In the rows, 100 means zero.
Rotation paths and how fast each direction turns (degrees a step)
Each turn is a multiple of 5 degrees from 10 to 175, or 0.
Each row of a path follows its step; steps can be skipped.
Path 1:
step 6:  96 101  64  84  99  97  93 108 109 152 109  90 114 101 116  78  94  86  87  90  66  93  93 102 115  82  75  45  78  93 105 114  87 114 107 111 100 120 125  98  95  81 115 103  92 135 103 117 105  97 100 133  99  80  76 122 105 103 105 108 129 105  89  78 102  99 121
step 10: 115 108 101  63 131  64 127 102  89 103  89  99 100  79 107  99  85  91 107  70 107  59  82  95 139 112 105 113 102  87 112 115 114  73 147  85 102 113  95  95  94 115  89  95  92 115 133 103 102  90 108  89 126  86 135 114 121  92  94 104 123 129  98 103 113  95 105
step 11: 106 104  81  90 125  74  92  85  90 116 115  74 115 108 118  96  94  91  91 102  79  70 126 127  87  85  90  94 111  82  97 130 133 127 100  73 141  95  99  99  81 104 122 101  99  88  73  86  90 104  96 135  97  82 115 126  92 109  77 105 117  76  80  93  67 103  90
step 13:  89  97  94  79  95  77 103  98 114 110 135 114  87  88 100  87 101  88 112 100  94  66 111  95 136  88 101  56  90 102 113 115  93  92 107  71 118 122  94  78 109 101 127 128 111 124  82 124 129  97 100  81  91 125 105 101 114  90 100  62  57 108 106  91 106  78  85
step 17: 103 122 104  87 109  92  84 132 102 119  86 121  96 117 130  79  85 112 102 104  97  83 110 128 112  93  87  85  95  82 125  91  71  85 114  87 113  80  94  72  64 122  62  96 101 116 101  97  78  73 104 101 113 124 107  99  78  74  91  86 138  87 117 115  94  91  78
step 18: 100  92 113  91 125 109 106 101 142 108  76  79 108  70  97  80 106  82  88 119  85  85 104  85 107  92  64  79  87  84 103 114 105  66 105  54 115 127 109  73 101 103 121  83  90  87  94  82 100 121 122 115  99 103  91 108  97 101  97  79 105 133 111  74  78  78  94
step 21: 100  84 113 108 117 140  98 100  83  71 143 116  90  86 101  94  66  95  86 114  90  59  71 103 102 101 115 100 131  89 115 104 121  76  94  72 115 125  81  83  75  99 138  94 102  98  69 113  83  89 109  98  89 104 113 114  83 104  73 103 115 115  99 120  94 103  87
step 22: 131 106 104  71  98  74 137  94 133  96 115  90 113  91 104 107  77 115 103 109  98 108 128  95  94 115  76 104 106  84 105  82 107  93 115  91  91 104  74  83  80 126  87 140  98 139  95 113  76  95  86  90  92 102 128 116  79 119 110 113 128  97 137  84  92 105  83
step 26: 117  92  93 117  99 121 123 114 110  91 146 114  89  68  73 102 111  55  71 111  88  83  95 117 100 102  86  80 111  94 118  83  90  87 116  81  97 115  79  85 100 127  87 118  93 104 108  90  97  79  81 100  71  94  62 103 100  82 112  69  87  98  94 131 105  84 102
step 27: 111  77 109  74 114 107 139 109 132 133 112  95  91 113 101 114  76 102  84 102 106 111  89 109 106  86  98  77  77 109 141  83  91 102  92 108 131 117  89  94  62 122  89  75 102 122  97 112  79 114 102  75 116  83  92  90  94 122 106 115 120 116  80 103 113 127  76
113 102 104  96  97 105  99 102 106  96 101 102  95 104 108 103 105 105  90  95  95  98  95 106  96 101 105 102  98  99 100 105  96  98  94  98  97 105  96 101 103 104  99 105  92  99  96 100 103 102 103 100 104 104  96  95 102 111 107  96 102 103 105 106  89 102  99 | 10
108  99  96 104  91  95 104  96 105  99 107  91  99 102  93  99 101  96  97 101 103 106 103 100  92  97  91 108  95  95  96  95 101  99 106  99  98 104  98 102 106 102 102  96  96  92  99  88  96  96  94  95  98  95 102 100  95 104 101 100  95  92  98 100  96  97  96 | 100
 96 101  98  91 105 104 101  96 100 108 101 102  96 105  97 107  98  99  97 100 100  96 100 103  93 100 103  98 101  99  95  93 111  91 109 106 108 101 101  97 100  97  93 104 102  99  93 100  89  92  94 106 105  99 100 104 104 107 101 103 107 101 104 103 101 103 103 | 65
103 101 105 102 101  98 115  95  98 106  98 100 103  96  98 106  97  99 104 102 102 103  97  97 101 100  93 103  91 102  99 107 102  97 106  98  99 101 105  97  91  94  92  94  99 103  98 104 106 109  99  96 108 103  92  95 106 108  98  95  97  95 106  98  98  96 103 | 80
 94  97 101 102 102 105 100  99  97  96 100  94  90  99 105  97  96  96 103 102  96  93  89 105 100 104  96  94  95 100 100  96 106 106 101  94 105 100 100 100 102  90 107 103  92 100 102  98 106 100  96 108  93  93  98  99 103  98 101 100  91  98 106  98  92  96 106 | 145
Path 2:
step 2:  98 104 106  97 104 130  92  93  81 136  74  62  92 113 112  68 114  91  61  72  93 112  52 126 126  99  94 104  73 112 120 107  96 109  84 119 102  98 120  93 103 113  84  98 138 108  90 133 102  80  95 140 126 108  69 104 103 127 133  90 102  96  95  96  88 119 104
step 7:  98 111 106 130 106 129  74  80  83  97  92  95  95 125  97 114  72  98  89  88  72  94  68  75 124  93  94  90 117 124 101  57 102  93  99  87  90 116  84 108 110  91 158  89  85  89 131  93  86 108 114  95 125 100  60 103  66 135 115 102 124 100  97  84 117 123 107
step 9: 106 104  86 121 107 110 110 119  83  65 113  70  92 106  74  69 115 118 127 100 113 115  80 140 104  68  99  72  95  96  98 117 121  74  79 138  94  74  91  97 106  83 129  97  93 115  90  80 125  97  64 114 124  83 101  86  99 132 101  81  87 110  86 107  86 117 145
step 13:  84 109  83 112 102 125 106 108 103 112  73 141  84  97 116 117  96  90 110  64  99  95  95  74  92  80 116  86  99 115 100  86 118 135  90  72 128 141  95  91 137 133 129  89  96  79  74 104  97  72  94 138 114 100 102 133  96 101  97  86 130  84 123  74 118  97  86
step 16: 121 127  97 112 108 106  87  91  99  92  96  92  83 115 118 103 107  80 135  93 115  95 129  96 102  81 113  94  63 140  97  75  98  98 100 136 108 135  77 106  86 106 102  60 103 114 101  75  74  87 119 121 103 120 122  95 113 148 144  64 117 103  91  94  84 122 108
step 22: 103 110  69 100  95 110  69 106  94  88 101  70  80  88 114 117 103  69 109 102  68  91  90  78 101  79 112 105  85  96  99  98 125 115  91  90 106 102 125 121 125 121  78  75  90 169  86  89  99  81 103 110 124  93  63  96 103 125 143  99 103  91 142 103  85  89  92
step 25: 123  94 102 121 104 108  79 113  82  84  73 119  81 140  87 125 104 114 104  68  83 121  99 124  76  78  99 106  91 116  76 101  98 125 119 102 120 103 114  86 110  45  91  83  80 119 106 114 123  98  90 108 133  91 105 114  78 117 129  75 132 130 104 103  74  73 103
step 27: 128 101  98  91 112 141  97  68  76  83  79  67  72  94 107 101 119 116  67  96 112  82  66 101 108  87  98  97  88  91 134 106 108  96  90  94  93 119  72 140 131 107 113 132  93  80  86 139  93  97 127 123 111  77  98  88  87 108 120  70 108  98 112  87  78 101 132
step 28:  83 107  94 137  75  76  85  94  91 108  96  98 126 125 115 114 147 111  93  92  85  89 137 110  87  81 114 126  96 109 115 105 112 124 105 104 105 101 129  84 111 105  91 122 113 103  74  61  93  88  92 126 133 121  59  69 128  90 123  77 115 117 116 101  97 100 124
step 30:  70 101  88 102 137 126  90  91  82  95  96 130 111  86 108 119 109 132 118  79  79 117  77  93  99 130  74  93 109 102 121  97  76  91 110 130  84 160  88 103 115  80  91  93 111  93  87  92  74  81 112 121  91  74 114  72 102 103 119 106 107 142 133 111 105  82 104
105 100  98 100 104 101  95 101  92  96  94  95  97  93  90  97  96 101 102 105  94  98 103  99  96 107  98  99 104  94  89 103 101 104  95  99  95  98 103  99 100  99 103  97  86 100 103  93 106 107  95 102 103  96  92  99  94  98 100 102 102  92 102  97  94 106  95 | 25
102 102 102  93  99 105 108  96 105 102 101  98  93 109  90  96  97  99 103  91  96  96  95 104 101  97 104  95  93  99  94  98 110  98  96 100 101  96  99 101 109 107  94  99  95 101  99 105  96  93 101 101 102  93 100 108  95 105 104 101  92  97  94  96  98 102 102 | 160
 98  98  94  96  96  99 104 105  89 105  99  98  94 101 103 106 105 100  95  97 106 103 106 106  93  99  96  98 106  96 106  92  98  99 103 101  97 101  97  92 103 101  98  94  98 101 100  96  96 100 104 104  99  94 106 102 102  97 107 107  99  86  93 102 108 104  99 | 20
 97  93  94  97 103  99 108 109  95  96 102 104 105 101  98  94  98  98  98 103 104  92  95 101 102  99 106 100  97 102 105  97 104 100  99  99  99  97  96  87 104  96  91  96  96  99  99 103 104 105 101  90 104 107 100  88 101  97  93 104  98 102  98  97  94 104 102 | 125
 98 101 115  96 103 101  93 102 105  95 104  96 102 105 102  99  98 103  95  94 105  98 103  90  96 100  94 103 101  93 108  98 100  95  99 100 106  96  98  93 106  98 104 103  94 104 101  95  99  95  83  98 100 104 100 100  98 101  96 101  98  99  95 103 100 105 100 | 130
100 105  94 102 103 102 100  97  96 100  98  94  99  93 101 100 104  95  94 106  97 105 104 100 113  99  99 101  96 100  98  98  97 103  97 100 111  96  93  97 107  99  99 107  98 101  96 106 103 110  96 104 107  99 102 108 105 101  97  95  99 101  90 107 102 104 107 | 60
Path 3:
step 3: 107  67  94 113 107 120  84 109 121  65 111  89  87 107 111  47  81  88 107 112 115  78 104  87 106  80 108 136  73  97 111 116  91 114 108 114 101 135  97 101  95  92 105  70  67 104  95  91  92  94 100  93  91 117  92  57  91 105  94 115 126 111  88  99  82  93 115
step 4: 120  95 113 101 123 129 113  68  87  88 112 106  92  83  85  79  97  47 128 102  85  82 130  81 106  72  94  75 104  95 123 115  72 107 118 125 112 105  90  92 107 100 108  84 102  84 116  96 107 120  71 100 100  89 106  74 117 108 132  99 131  87  97  79  90  90 101
step 6: 142  87  96  87 107 128  88 107 112  82  82  93 100 114  66  99  66  73 106  84  98 104 100 119 107  47 116 122 120 119 108 131  99 107 112 122 123 108  82  95 110 129  85  85 105  96 104  86  98 140  91  72  86  90  98  84  89 104 115  94 104  96 113  96 112  95  94
step 10: 120 108 120  96 122 123  80 106  92 105 120 114  99  74  80  92  68  92 101 105 100  83  59 126  82  64 118  87 114 102  88 133  91  69  94  99 119 109 108  95  80  91  89  88  80 100 112 109 119  86  87  92 119 111  97  69 127  83  97  93 107 100  97  83  58  86 112
step 11: 137 106 110  98 118 109  93  98 117  95  86  97  83  88 104  67  97 110 101  99  83  79  84  90 104  78 139 118  76 127 101 128  91  83 109 119  89 112  88 152  80  88  82 104 110  86 124 106  95  88  95  88 115 116  94  72  99  81 119  93 122 105 118  92 137  85  99
step 12: 120  99 126 121 133 109 100  89  80  94 110  80  71  85  91  81  73  99 115 109 115  68  95  87 102  54  93 115 115 118  94 122  74 108  87 103 109 109  95 115  91 116 104  85  66  73  97  86  68 101  61 102 114 123  94 101 100  84  71  79  94 102  94  95  96 109 112
step 14: 129  95  82 134 127 109 100 110  92  70 102  85  87 108  73  95  82  83 111  79  88  78 111 105 145  90 117 113 112 118  99 108 105 120  82 106 130 101 108 119  99  80 102  64  85  87  98 100  93  86  69 112 117 110  84  64 114 104 119 116 107 111  77  83  95 117  83
step 20: 125 107 102  91 118 140  84  92 102 100 102 113  92  93 103  98  95  92 101 105  97  98  99  93 103  74 110  90 113 116 102 109  98 107 105 106  97  45  78 106 114 102  80  95  77  55 135 107 123  60  70  93 107 102 101  74  99  64 102  82 128  98  71  89 114 102 102
step 25: 122  86  95 125 118 101 116  95 107 101 102 107  96  65 121 131  77  74 124  84  95  81 130 101 123  82 119 110 101 100 115 135  93  89  89 123  85  99 100 104 122 103  91  93  64 121 112  69 125  93  76 105 107 107 101  67  82 108 123  90  97 113  70  88 104  90 103
step 28: 134  90 107 100 145 108  60  95  95  97 105 118  77  60 129 112  62  91  91  95 109 111  76  78 111  69  96  93 123 103  97 103 101  99 106 108 124 101 124  77 107  98  93  97  85  92  98 113 125 130  86  80 102 107  94  74 110  84  90  93 100 110  92 117  86 128 109
101  94 103 107  94  98  89 105 105  93  99 101 103 102 110 101  94  89 104 104 105  97  98  93  98 106  98 100 104 105 102  94  95 103 106  98  95 100 103 102  94  95  95 112  99  99 106 100 101  99 108 102  99 106  93  99 103 101  96 102  96 101 102  96 106  98  94 | 175
101 103 102 100  90  99  97  96  97  98 101  99  91  99 101  99 112  99  96  91  92  92  93  95  99  97  98 102 104 101 103 102 106 100  95 101 111  95 101 108 105  96 105 104 107  93 104  98  99  97 109 109  95 100  95  97  99 102 103  99  99  97  95  98  96  97 101 | 115
100  97  90 103 104 104  93 102  95 102  96 100  95  93 106  92 100 111 103  97  99  98 103  96  94 106  97 106  94  96  94  95 107 105 103  92 104  97 100 102  98  97  96  99  98  96 106 108 101 102 104  91  94 101 105  96  98 102  98 101 103 108  99 109  98 101  99 | 175
104  98 100 100  98  97  96 111 100  98 104  96  96 111 100  99 100 101  99  94  95 103  97 100 109  95 103 108  94  94  99 103 103 107  95 104  97 107 101  99  97 100 104 104 104 106 106  99 104  98  90  99  95 104  98 104  93 106 106 103 107 104 101 102 111 102  97 | 135
 97  97 101 100  99 101  95 108  96 100 102 105  93  97 105  98  95  99 103  93 105 101  97 107 103  99  99 105 101  99  96  95  98  97  86  92 104 105 105  94 102  94 102  93  93 103  88  92  93 101 101 108  98 106 100  99 106  98  93  98 103 102 102  99 101  96 102 | 160
106  99  95  97 100  99  89  94 104 110 100 100  97 101  97 102 100  97 101  99  93 103  99 105  99  94 102  95  98 105 104 100 106  99 106  92 106  98  97  95 102  97 101 109 100 108  96  97 106  94 102 100 103  91  97 102 101  96  87 104 101 100 104 106 107 105 105 | 35
